(in the rows, 128 means zero)
One turn sends every row of this set to another row. A few are shown first. Where does it send the rows asked after them?
fab: [ 95 146 123 104 150  87 133 126 131 132 129  63 117 150 125 106 135 138
 120]
Delor: [116 102 114 119 141 106 138 104 129 114 132  95 103 147 170  78 125 126
 168]
Sufu: [ 97 148 114 101 136 112 123 132 148  91 120  70 131 141 145  87  95 124
 138]
ris: [102  97 124 127 135 110 135 112 100 128 151  81 108 129 120 105 105 149
 176]
bazab: [ 91 133 143  95 141 110 149 125 130 115 145  97  92 128 153  85  87 101
 144]
fopa: [ 75 124 118  84 124 108 141 109 138 107 142  90  92 119 110  89 101 135
 140]
risi: [100 131 113 123 147  96 123  98  95 113 123  95 126 163 144 128 104 121
 167]
bak: [ 65 133 116 112 139 108 138 107 126 117 144  82  81 137 132 111 125 145
 122]
puv: [101 127 104 110 152 108 148  92 106 136 142 118 107 158 122 113 118 145
 136]
pab: [105 141 120 111 160 120 160 113 112 115 159  90  86 137 148  91 114 113
 175]
taled: [109 149 104 103 138 138 158 136 114 117 126  97 103 152 151  89 132 126
 144]
pim: [ 99 122 128  90 151 133 154 136 129 117 150  92  86 131 149  93  95 106
 159]
vaf: [ 96 138 130 100 153 117 137 106 139 133 115  95 107 162 142 133 108 105
 145]
Zil: [115 111 141 115 161 123 128 117 117  98 130  76 119 108 125  88 106 119
 147]
mubas: [118 127 117 109 135 100 135 112 121 107 141  83 114 154 135 113 113 149
  97]
Volos: [ 91 135 127 107 125  84 140 122 127 104 163  89 118 135 115  83 109 154
 125]
nop: [106 126  99 101 120 134 140  98 144 129 141 100 133 149 116 116 112 119
 144]
vivu: [ 89 132 116 106 136 105 135 121 122 104 139  64 147 154 125 107 122 148
 180]
bupu: [111 103 140  86 116 114 140 143 120 104 128  81 107 144 139  91 131 115
 166]
pubav: [114 130 135  91 162 123 150  95  99 116 122  83 105 125 134  89 107 131
 157]
mano: [ 80 134 114 104 138 104 135 153 128 108 145  80 139 122 126 104 108 108
 122]
begek: [ 91  99 111 116 142  83 121 111 113 131 135  72 132 129 120  95 114 140
 165]
getus: [ 67 124 124 124 143  94 129  99 103  96 158  89 103 138 126  82 113 139
 147]
Rebo: [ 86 134 120 122 135 103 132 170 124 128 147  76 118 133 127  90 104 133
 145]
reven: [111 133 105 101 140 110 142 117 123  96 147  57 143 157 126  89  86 111
 146]
kebal: [ 89 122 119  92 138  95 141 160 130 109 140 116 104 168 138 112 122 131
 141]
Zubu: [109 125 118 110 156 109 131  88 129 114 132  82  96 158 109 128 120 100
 153]
Nimuz: [ 84 147 122 119 135 111 134 111 112 110 151  90 147 159 134 109 126  96
 149]
Nasur: [132 127 111 132 134 109 135 140 123 104 139 106 119 126 127 102 143 126
 150]
mose: [110 133 113 116 133 100 147 112 109 126 143 122  79 145 145 120 103 141
 137]
Vanev: [104 127 122  93 135 122 123 137 149 118 116  92 130 152 118 103  81 110
 146]
Gafe: [101 130 129 100 144 121 134  99 155  89 135 112 103 159 144 117 108 114
 137]
naka: [ 92 112  86 115 141  89 138 141 131 116 141 104 116 156 154 113 118 152
 152]
Deku: [119 131 112 120 153 100 136 127 109 129 139 106  71 151 156 107 113 137
 144]
rafal: [117 127 117 107 132 100 131 174 119 120 143  77 105 132 133  95 104 136
 147]
Nid: [ 88 115 135  79 138 110 136 109 117 108 131 103  95 153 144  94  92 104
 119]
Zud: [112 132 126 111 141 105 119  93 110 105 119  98 103 165 115 123 128 146
 159]
gof: [ 72 122 102  91 141  99 138 100 116  84 144  95 119 135 138  93 101 101
 163]
gik: [121 110 119 113 138 130 147 137 126 101 167  83 102 120 118  99 105 120
 166]
movu: [ 90 118 118 115 126 108 101 105 127 133 112  72 112 158 130 109 125 110
 145]
kedar: [117 131 122  93 108  92 121 102 116 111 127  89 134 164 138  87  97 117
 134]
muted: [108 128 123 101 136 107 131 159 126 124 135  77  70 157 137  94 116 127
 145]
koma: [115 124 100  99 140 105 131 117 161 110 133  89 106 171 126 104  92 107
 127]
givil: [117 106 122 124 151 104 143 122 103 116 164  91 110 126 132 102 110 134
 185]
vikev: [117 119 122 119 134 103 130 126 118 109 142  79 160 156 129 114  90 135
 152]
Foti: [ 80  99 109  97 143 119 130 103 126 103 143 102 113 150  98  89 107 120
 168]
Bitul: [130 123 103 123 132  78 131 134 115 111 149  86  88 143 153  97 109 145
 152]
tefar: [ 98 132 103 111 138  83 129 120 100 107 138  63 123 176 122 122 120 120
 161]

Zud moves to Gafe
Deku moves to pim
Where do these go?
kebal moves to Zil
Delor moves to taled
puv moves to Nid
reven moves to tefar
mubas moves to gof
ris moves to mose
Nimuz moves to movu
vaf moves to Vanev
pab moves to muted
fopa moves to Volos

One turn sends every row of this set to another row. A few are shown first. Where does it send the rows asked after them?
tori: [138 133 137 111 127 145 163 122 140 164 140 142 128 146 112 119 148 142
 109 145 113 130 148 151 132]
mukof: [160 120 154 113 116 166 130 128 133 131 127 126  94 105 110 145 125 110
 117 164 140 124 149 122 136]
sozur: [141 127 138 130  92 151 126 131 168 131 140 132 125 127 133 144 132 146
 113 168 131 134 159 140 143]
Gula: [120 136 159 116 106  98 154 157 134 106 125 111  91 112 134 110 140 145
 121 165 135 114 117 137 137]
fekiv: [133 120 168 107 106 121 131 127 154 145 129 144  94 150 125 143 161 153
  98 129 123 136 111 148 114]
gile: [129 149 157 123  98 137 117 144 124 128 134 131  94 111 106 126 160 146
 119 155 131 110 106 107 157]
zas: [128 153 137 121 120 118 132 139 130 172 116 116 118 110 136 162 132 112
 127 148 127 111 125 123 115]
Salek: [138 152 173 114  98 137 119 136 132 142 139 131 105 135 104 137 159 158
 112 134 137 105 104 126 139]
Pori: [135 138 142 113 148 151 139 138 133 100 104 116 111 131 103 125 132 155
 125 148 124 137 120 126 127]
viduk: [141 151 139 116 102 159 122 143 127 115 120 116 107 138 110 120 113 142
 141 139 100 127 125 139 120]
sev: [139  95 166 140 116 139 139 168 131 120 110 128  85 104 101 141 145 133
 100 148 123 115 137 129 118]
ribi: [155 111 151 103 126 120 130 132 125 167 143 139 113 106 105 129 160 117
 109 134 107 143 123 127 134]
Nugu: [130 109 149 112 132 138 147 162 153 145 150 142 131 111 129 166 155 133
 123 132 127 130 144 135 110]
Zir: [129 127 152 139 110 109 134 146 161 169 128 139 108 102 121 136 116 131
 114 157 132 113 128 133 101]
lodu: [114 119 154 130 101 143 117 165 143 113 143 101 115 108 120 128 142 172
 105 158 125 119 138 132 131]
Zunu: [136  99 165 128 107 148 140 155 141 127 109 112 105 114 109 133 127 144
 121 158 131 134 122  97 107]
Saf: [117 132 155 131 126 122 125 166 139 146 132 137 113 146 132 101 117 150
 116 158 106 120 126 145 146]
Des: [123 132 111 115 126 127 143 143  97 131 133 113 119 109 119 134 146 127
 142 145 139 112 104 124 120]
mafe: [155 110 157 104 113 130 127 135 144 134 150 133  94 145 136 130 169 106
 119 177 133 126 139 148 116]
kod: [116 152 117 109 118 134 137 126 108 137 133 129 117 116 128 137 145 141
 141 158 143 101 109 140 120]
Rov: [125 123 157 132 113  90 144 151 148 128 139 112  75 115 144 127 159 136
 113 151 119 124 135 138 147]
topo: [145 160 142 119  83 132 142 145 138 121 132 120 113 131 148 106 145 130
 126 161 140 118 130 157 128]
borad: [123 128 138 112 114 154 113 147 120 112 152 131 110 133 117 136 148 116
 115 168 129 123 118  97 148]
Dero: [138 101 128 132 104 137 131 133 147 165 138 115 129 126 138 151 140 148
 126 168 120 112 152 145 122]
kes: [124 113 135 110 108 131 128 115 143 140 145 120  64 124 135 134 150 130
 110 122 103 125 142 151 136]
vibik: [143  97 142 118 138 127 121 130 147 146 137 109  92 149 124 109 155 138
  92 145 141 117 129 149 129]
big: [118 144 132 108 127 114 137 148 103 125 128 123 127 124 122 142 131 143
 141 151 140 104  96 137 115]
fodut: [132 111 144 136 137 119 153 145 124 146 125 126  96  95 103 159 143 129
  97 149 121 107 151 155 121]
zagod: [133 114 145 125 115 115 152 143 151 140 142 129  91 159 132 133 121 112
  98 122 123 134 124 124 131]
defu: [158 121 151  85 104 137 135 138 127 110 138 126 112 129 142 133 153 106
 138 170 134 134 131 143 126]
Nituz: [116 111 143 140 122 125 136 160 115 146 114 129  84 110 123 116 144 128
 109 147  94 142 115 120 143]
Vivil: [138 161 160 120 103 157 130 150 146 116 142 136 122 117 122 151 121 142
 104 144 133 127 148 150 136]
ped: [123 155 131 106 131 105 134 135 125 154 137 105 121  99 105 157 150 133
 116 153 117 120 138 147 116]
Bire: [116 123 157 140  97 127 119 154 166 125 130 132  97 111 112 122 117 151
 102 168 122 115 141 140 112]
Babik: [121 121 137 106 134 132 138 146 126 168 126 104 120 132 131 147 141 128
 144 162 122  92 141 122 106]
Zak: [ 97 121 152 115 131 124 131 147 143 162 146 144 111 138 145 116 134 142
 103 154 108 100 132 131 141]
Mavo: [120 105 145 130 127 120 129 146 117 156 104 123 104 121 139 130 131 134
 101 133  86 130 116 137 117]
fop: [151 144 153 136 107 122 144 154 155 137 130 122  97 150 150 113 139 122
 116 143 129 120 140 164 119]
Mot: [140 139 142 116 119 160 131 137 133 155 141 156 121 145 124 113 160 135
 113 166 119 135 138 153 145]
rof: [114 119 141 115 117 137 130 132 128 121 152 120 102 142 119 149 125 113
 107 148 124 133 113  90 136]
Dok: [107 140 137 108 128 127 155 156 130 156 144 117 131 124 108 150 166 139
 122 156 127 115 133 128  94]
fupaz: [146 114 157  98 132 140 140 135 125 143 126 150  99 118 104 134 152 124
 131 150  97 162 126 133 136]
Nud: [134 139 136 105 102 165 116 119 127 128 134 114  88 128 112 133 129 130
 128 129 101 122 130 143 109]
dutul: [132 109 151 116 125 120 158 133 150 118 118 126  86 126 136 136 168 130
 118 154 114 161 128 139 100]
Posa: [165 102 157 115 125 156 136 152 156 124 130 135 113 109 120 153 147 125
 126 136 133 139 153 127 139]
Femik: [129 144 125  98 116 125 152 129 108 133 137 131 122 120 117 147 134 133
 157 148 134 116 110 126 122]
Kenom: [131 129 139 121 154 141 133 131 141 120 117  95 109 137 113 117 135 159
 108 135 140 121 120 122 132]
zete: [128 113 146 107 121 130 162 146 123 100 111 117  92 110 139 126 161 119
 123 161 132 142 118 125 115]

Rov moves to fop
kod moves to Femik
Where do these go?
kes moves to zagod
Gula moves to topo
Salek moves to Nud
lodu moves to Vivil
ribi moves to Mavo
Babik moves to Dok
Dero moves to Nugu
Posa moves to sev
Pori moves to gile
Saf moves to Mot

One turn sends every row of this set to another row. A few are shown first. Where does it send the rows asked after them?
tepu: [113 140 173 125 133 133 127 131 130 143 134  96  98 139 147 141]
Fesas: [123 143 154 146 123 134 130 130 159 141 149 122 119 128 109 138]
moke: [127 144 166 132 143 153 145 110 144 136 128 108 115 134 150 125]
risub: [167 131 142 148 135 129 135 138  96 138 142 144 132 150 122 148]
Daba: [140 107 143 135 127 140 122 136  88 121 138 137  95 158 129 129]
poge: [162 141 150 145 121 105 142 138 129 120 142 125  98 139 117 139]
zor: [138 121 132 164 126 125 128 113 102 120 152 154 108 160 135 140]
Rak: [134 154 174 132 151 138 142 134 130 141 130  98 117 128 140 147]
Porev: [136 130 143 143 124 109 132 126  81 114 141 146 122 161 140 146]
Kab: [117 105 159 141 133 128 134 139 130 125 128 160 130 127 162 131]
zeret: [137 134 148 140 114 123 123 122 120 101 129 126 140 111 109 150]
Dubiv: [111 146 173 130 110 114 148 122 122 142 122 108 113 143 122 116]
Viv: [125  96 157 152 136 122 122 143 131 118 124 129  95 145 121 150]
Pak: [112 137 162 174 124 116 132 123 110 142 140 151 122 102 134 139]
Buge: [112 137 165 133 136 136 129 116 150 151 134 110 127 143 148 147]
pemi: [104 134 137 143 120 138 113 118 126 135 166 109 130 130 130 140]
Kinan: [ 97 126 154 148 140 123 133 117 103 103 124 135 105 118 113 130]
dogu: [146 120 143 141 122 142 141 116  91 131 137 152 110 156 145 110]
Lipeb: [147 137 162 142 123 109 166 120 116 129 117 143 127 138 150 112]
duva: [152 119 151 146 126 135 132 136  78 106 134 144 124 141 153 140]
vap: [132 150 157 147 134 149 137 133 101 133 154 107 134 103 146 127]
vom: [115 136 162 145 120 122 132 123  89 138 134  82 124 139 126 134]
gagit: [139 123 167 165  92 126 133 105 108 128 116 122 119 117 131 124]
Maboz: [153 109 144 173 135 144 132 123  97 119 136 149 123 147 141 144]
Nuvu: [117 145 179 128 127 135 139 153 125 138 134 129 136 107 143 130]
Dege: [132 115 143 144 139 129 125 138  98 143 142 161 139 154 138 149]
Gedi: [113 113 176 150 139 157 141 131 136 131 113 115 113 127 121 121]
fege: [108 121 151 163 146 156 142 102 113 135 132 106 136 132 130 122]

Lipeb moves to Kab
Dubiv moves to Nuvu
Where do these go?
Porev moves to duva
Dege moves to Daba
pemi moves to vom
gagit moves to Pak
moke moves to Buge

